One turning vector, and how many ticks it has turned
The counts run from 0 to 1108.
[-16   4  12   4 -11  -9   3  -2  -8  -8   2  -2  -3  -6   4  -2  10  -2
  13   4  19   5   0   1   1  -7  -5   6   0  -9  -3  -3  -4   1   4  16
 -11   3 -13   1   2  -4 -10   7  -4   1  10   1  -4  -4   2   9  -5 -12
  -2  11  -1   7   2 -13   1  11  -1  -3   6  -2 -12  -4  -2   1  10   0
   6   6  -2   4   7   3  -5  17  15   8   6  16   5   2]  978
[ -2 -14   6   3  -1   5  11   2 -12 -12   0  -7   9 -11   0   7   9  -4
  12   7   9   2  -7  -4  -5  -6  -2   6  -2 -14  -7   0  -3  -5   9  13
  -7   3 -11   1  -6   3  -3  14   1   0  -3   5  -1   1   5   7  -5 -12
   8   6 -14  10  11 -10  -6  16   0  -2   6   5 -11  -8  -8 -11   8   3
  -3   7  -4   7   7  -4  -6  14  -3   3   4  10   0  -1]  296
[-17  -3  11  -1  -5  -8   3  -4  -7  -3   1   4   6  -7   3  -3   0  -5
  10   3  11   4  -2   8   4  -3 -10  -6   8  -3  -2  -2   3  -4   1  16
 -20   3 -15  -2   0  -1  -8   1   1   2  -2   0   2  -5  -5   6 -10 -11
   7   9  -3   2   4  -9   0   4  -8  -5  10   1 -20  -1   2   1   4   1
   4   1   8   2  15   6  -4  15  18   0   6  12   1   9]  256
[-13  -9   9   0  -4  -2   4  -1 -17  -2   2   6   5  -8  -4   6   7  -3
  10   5   3  -4  -5  -2   1  -5  12  -6  -7  -9  -3  -3   5  -1   4  14
  -1   6  -6  -6 -14  -4  -5   4  -9  -1 -12   2  16  -1  -7  13 -14  -9
   3  -5 -17  10  -6 -11  -5   5  11  -2  -2   3 -11  -7   3  -1   1   9
 -10   4   7   1   8  -6  -6  12   5   1   4   7   8   0]  516
[-10  -7  12  -4   4   3   8  -1  -9  -6  -1   2   9 -13   5   0   1  -3
   9   2  16   5  -1   6   2  -4  -8   0   5  -6   2   3   0  -6   8  20
 -10   5 -10   4   4   1  -1   4   1  -4  -9   8   3  -4   2   7  -9 -15
  11  14  -9   5   7  -7  -2  15  -1  -4  12   4  -9  -6   0  -5   7   2
  -1   5   2   9   4   5  -5  16  16   8   9  10   3   5]  957
[-22  -5   9   1  -9  -6   2  -3  -7  -5   5   4   2  -8  -3  -4   8 -10
   7  10   9  -5   5   5  -5   3  -2   3  -2  -4  -4   0   9  -3   0  18
  -5   1 -17   3  -4  -2 -10   4  -4   5   0   4   1  -1  -6   7 -10  -3
   5   4 -11   7   4  -9  -5   8  -8  -1  10   3 -28  -2   5   2   8   5
  10   1   5   7   4   2   6  13   6  -6   3  10   0   1]  616
[-18   0  13  -5  -3  -2  -1  -4  -6  -1   8   1   1  -9   3   0   7  -2
  10   0  19   5   5   5   1  -2  -2   4   1  -3   0   0   2   3   6  20
  -1   4 -11   1   3  -7  -4  -3  -5  -4   2   1   3  -1  -3  11  -7 -13
   7  14  -7   3   0 -10  -4  14  -3  -3  12   1  -7  -5   1  -1  10   8
   6   4   7  12  -1   5  -2  16  20   8   8   9   9   3]  846
[-13  -6   4   4 -13  -4  -7   3 -10  -6   7 -10   8  -7  -7   9  13   6
  18   1   6  -5  -4   1   1   0   3   0  -1 -14  -7 -12   7   7   0   3
   0  -5 -12  -6   1  -8 -12   8  -1   3   3  -6  -4  -4  -4   6 -14 -15
   3   3  -7   4  -2  -8  -2   2   9   0  -5   5 -12  -9  -9  -2  15   3
   2  13  -5   4  -1  -3  -8   7  -3   8   3   1   9  -6]  1078
[-23  -4  14   1  -9   3  -6  -1  -4  -2   2  -2  11  -8  -9   4   9  -1
  12  -5   7  -7   2   8  -2   3   3   7   5  -4   2   1   6  -1   2  19
   6   5 -12 -10   2  -6 -13  -1  -8   0   3   1  -8   0  -3   8  -9  -9
   3   3  -8   2   3  -5   1   9   3   0   3   5 -22  -5   5   8  16   1
  10   5   7  17  -3   0 -10   3   5  -2   7   5   3  -2]  226
[-18   4  13  -1  -4  -7   4   2  -8  -6  -9   5   6  -9   7  -2  -2  -3
   5   7  11  -4  -6  10   5   6  -5 -14   1 -10   6  -6   0  -6   0   8
  -8  -3 -11  -8   5   3  -5   6  -1   2 -10   7   7 -14  -3   6 -15 -14
   5   7  -7   5   3  -4   9   0   6   0  -3   4 -18  -1  10   7   5  -3
  -7   5  -2  -1   6   6  -7  16  13   6   5   5  -1   5]  271
[-10 -13   9  -3   1   8  -1   4 -11   0   0  -4  19 -12  -9  12   5   2
  10  -2  -2  -6  -8   3   2   2  10  -5   2  -9   1  -4   6  -2   5   9
   4   2  -7 -13  -9  -1  -7   2  -4  -2 -14  -1   8  -1  -3   8 -15 -13
  10  -2 -19   4   2  -4  -3   6  11  -1  -2  10  -9  -8   0  -2   8   7
  -8   6   6  10   3  -5 -12   6  -5   0   4  -2   5   0]  230
[ -7  -6   2  -5   0  -5   5   5 -11  -7   0  -4   3 -13   7   1   2  -5
   7  10  12   1  -7   2  -2   6  -6  -8  -6 -13  -1  -6   1  -2   5   2
  -7  -8 -14  -3  -1   8   3  10   4   1 -12   3  12  -8  -1   6 -13 -13
  13  11 -15   9   6 -10  -4   7  -1  -1   3   6  -8  -6  -1 -10   3   6
  -8   9  -9  -2   9   3   0  23   2   6   3   6   2   1]  274
[ -4 -13   3  -3   2   5   8   4  -9  -7   2  -8  10 -16   5   7   5  -2
  12   6   9   5  -5   0   0  -1  -6  -4  -1  -8  -3  -6  -2  -4   9   9
 -12  -3 -12   1  -2   3   0   9   7  -3  -7   4   5  -6   3   4  -9 -15
  15  12 -13   5  10  -6  -3  13  -2  -1  10   7  -8  -8  -7 -12   9   2
  -7   8  -3   4   7   2  -4  17   1   5   7   4   1   4]  68
[ -3 -11   6  -3   4   3  10   4  -9  -7   0  -5   9 -14   7   7   4  -1
  11   6  11   7  -7   0  -1  -4  -6  -4   0  -8  -2  -5  -4  -4  10  12
 -14  -1 -12   0  -2   5   1  10   5  -3  -6   4   6  -5   4   7  -9 -15
  14  12 -11   5  11  -7  -1  14   0  -2  10   5  -5  -7  -6 -11   8   2
  -9   7  -1   5   9   2  -6  19   6   7   8   7   3   7]  465
[-21   3  13   1  -7  -7   1   2 -10  -5  -4   5   4  -7   6   4   3   0
   6   7  10  -5  -3   5   5   4   0 -14  -4  -7   5 -11   2  -3   0   9
  -5  -5 -10  -5   5  -4 -10   7  -2   0  -5   6   6 -15  -3   8 -17 -15
   0   4  -4   4  -2  -2  10  -2  11   3  -4   3 -19  -2   5   7   9  -4
  -7   9  -1  -2   1   4  -8  13  12   9   8   3   2   5]  175
[-17   2   7  -1  -8  -7  -2   2   0  -5   1 -12   2 -11   6  -1   6  -4
   9   7  16   0  -2   6  -3  10 -12   1   1  -8  -1  -9  -1   1   2   5
  -6  -9 -20  -6   7   3  -8   6   3   2   9  -1  -9  -8   0   1  -7 -11
   6  13  -4   4  11  -7   3   6 -10   0   5   4 -17  -4  -1   0  15   1
   7   8  -7   6   6   6  -2  17   5   4   3   8  -1   1]  770
[-17  -8   9   0  -7   6  -3   2   1   0   3 -15  13 -13  -8   8  11   0
  14   0   2  -3  -5   2  -3   5   0   8   6  -4  -2  -5   2   0   5   9
  -1   2 -14 -14  -5  -2 -14   3  -1   0   8  -4 -10   0   1   4  -4  -8
   6   2  -9   1   9  -6  -2  10  -4  -1   3   9 -17  -7  -3   1  18   4
   6   2   8  15   6  -4 -12   4  -5  -7   5   6   0   2]  924
[-10  -8   3  -2  -2  -5   5   4 -16  -6   1  -1   1 -11   7   5   6  -2
   9  11  10   1  -6  -3   2   0   0 -12  -8 -13  -3  -9   1   0   4   5
  -9  -6 -11   1  -5   1  -1  11   2   1 -11   4  15 -10  -2   8 -16 -14
   8   6 -13   9   0 -11  -3   4   7   0   0   5  -8  -6  -5  -9   3   4
 -12  11  -6  -5   9   0  -1  20   4   9   5   4   7   1]  178
[-22  -6  10   6  -9  -2   3   4  -8  -7  -6  -3   8 -10  -2   6   7  -3
   5  10   2 -12  -4   2  -1   6   5 -10  -5  -6   1  -9   3  -6  -2   8
  -1  -5 -13  -8  -2   1 -15   9  -1   2  -6   8   2 -10  -3   6 -16  -9
  -1  -4 -11   7   3   1   6   0   9   5  -5   7 -29  -2   6   7  11  -4
  -5   6   0   1   3  -3  -7   6  -5  -1   6   0  -4   2]  402
[-18  -3  12   4  -7  -5   9   1  -9 -11  -8   6   8  -6   2  -3   0  -7
   2  10   8  -8  -5   5  -1   5  -3  -7  -1  -8   4   0   4 -10  -1  13
  -4   1 -13  -4   0   5  -8   9  -4   3 -12  13   3  -9  -1   6 -11  -7
   1   2 -10   9   5  -5   8   5   5   0  -1   4 -27   0  11   5   5  -5
  -3   2  -2   3   6   0  -5  12   5  -2   4   9  -8   2]  499
[-13  -8   2   1  -5  -2   6   2  -8  -5   6 -10   1 -13   2   6  13  -8
   9  15   6  -1  -5  -8  -7   3   1   0 -11  -7  -8  -9  -2  -2   6   7
  -4  -5 -16  -2 -14   4  -6  12   2   3   1   1   6  -5   1   6  -7  -6
   6   4 -16  11   7 -11  -8  10  -7   2   5   5 -16  -6  -4  -9   8   8
  -4   6  -1   3  10  -3   1  16  -7  -3   3   7   0   2]  805
[-15   2  17   7 -11  -3   1   0  -7  -9  -8   0  10  -3  -3   0   6   3
  12  -5  11  -7  -7   7   2  -1   1   6   7 -15   4   2   2  -3   1  14
   3   7 -12 -12   7  -2 -10   5  -9   3  -4   1  -8   0   1   8  -8 -13
  -1   3  -5   6   4  -9   8   7  10  -3  -6   2 -14  -5   7   9  10  -4
   3   6  -2   9   2  -1 -17   7   9   4   3  12   2  -7]  492
[-17  -3  10   1  -6   0   0   3  -1  -4   2 -15   6 -13   5   7   9  -1
  12   6  13   2  -2   4  -2   4  -9   1   2  -4  -2 -10  -4  -2   4   8
 -10  -8 -16  -3   5   0 -11   8   7  -1  11   0  -9 -11   4   2  -7 -13
   6  10  -4   2  11  -3   4   9  -6   2   6   6 -17  -4  -5  -1  19  -2
   5   7  -3   7   3   4  -5  11   2   5   7   4  -3   6]  468
[-15   3  17  -7   0   5  -3   3  -3   2  -4  -3   8 -13  -1   6   3   0
   8  -3  10  -3  -6   6   2   6   6   2   4  -6  10  -1  -3  -1   8  12
  11   4  -7 -19  -1   1  -4  -3 -10  -4  -7   0   4  -4   1  10  -7 -12
   6   8 -13   4   3  -9   4  10   7  -1  -2   8  -3  -7   8   5  10  10
  -6   4   4  14   1   0 -17  14  10   4   5   6   5   0]  832
[ -9  -7  12   4  -6  -3   4   0 -20 -10  -3   6   8  -5  -3   5   5   2
  13   1   7  -3  -7   1   5 -11   6  -6  -1 -16  -2  -3   4  -1   4  13
  -5   5  -5  -3  -3  -4  -6   8  -8   1 -12   3   8  -2  -5  13 -15 -15
   2   0 -10  10  -5  -9   1   3  17  -4  -6   2 -10  -6  -2   0   3   1
  -9   9  -1  -1   6  -4 -12  12   8   9   5   9  10  -2]  685
[-23   3  14   4 -10  -6   3  -3  -3  -4   4  -5  -4  -9   3   1  13  -7
   7   8  14   0   2  -2  -6   0   0   8  -4  -2  -2  -5  -3  -2   4  17
  -1   2 -15  -5  -5  -3 -13   5  -6   1  12   2  -5  -3   3   9  -3  -4
  -3   4  -7   8   3 -11  -1  12  -6   1   4   1 -19  -3   3   5  12   3
   7   2   4   7   7   1  -3  13   6  -1   5  14   1   3]  808
[-17 -10   1  -2  -7  -7  -2   0  -8   0   5  -5  10  -9  -4   2   2  -2
  14   5   2   0  -5   6   3   1  -6 -10   5  -6  -9  -7   8   1  -2   6
 -21  -2 -17  -6  -7   2  -9   4   6   5  -1  -6   7  -6  -9   1 -15 -10
  11   5  -6   0   3  -7  -4  -2  -6  -4   7   5 -22  -3  -4  -2   6   3
   1   3   7  -3  15   2   0  12   5  -4   4   3   3   7]  254
[ -8 -15   4  -5   0   4   1   3 -13  -2   0  -4  18 -13  -5  10   2   5
  14  -1   0  -1  -9   4   5  -4   2 -14   4 -13  -4  -7   6  -1   4   5
 -13   0  -7  -6  -5  -1  -6   6   3   0 -13   0  10  -7  -5   6 -17 -17
  14   3 -12   1   3  -5  -3   1  10  -2   2   8 -10  -7  -6  -7   7   1
  -9   9   4   0   8  -2 -11  10   1   4   7  -1   6   4]  856
[-12 -12   5   6  -8   3   2   5 -10  -7  -3  -8  11 -10  -4  11   9   0
  10   8  -2 -10 -10  -2  -1   4   7 -10  -5 -13  -1 -11   3  -3   2   2
   0  -6 -11 -10  -7   0  -9  12   1   1  -8   3   3  -8  -1   5 -14 -11
   3  -3 -15   7   3  -3   3   2  12   2  -6   9 -18  -8  -2  -2  11   1
 -10   9  -4   2   4  -6 -10   6 -12   0   2   0  -2  -1]  798
[ -8  -9   4  -4  -4   3  -4   3  -4  -3   4 -14  15 -14  -4   5   5   2
  17  -5   9   2  -7   8  -1   5  -8   5   9 -10  -4  -2   4   3   6   6
  -6  -3 -17  -9   4   3  -3   4   4   0   0  -7  -7   0   0   1  -6 -14
  15  12  -8   0  12  -9  -4   9  -6  -4   6   7  -8  -8  -6  -7  15   4
   6   8  -2  12   6   1  -8  11   0   2   3   4   3  -2]  658
[-19   3  18  -1  -5   1  -2   1  -3  -4  -4  -4   7 -11   3   7   6   5
  10  -2  15  -1  -1   8   3   2  -2   0   5  -4   7  -6  -5  -1   5  14
   0  -2 -10  -6  11  -6  -9   2  -2  -4   4   5  -8 -10   3   7 -10 -16
   2  10  -3   1   4  -2   9   9   7   2   0   6 -11  -4   2   7  18  -3
   2   9   0  11  -4   5 -14   9  12  11   9   4   3   3]  963
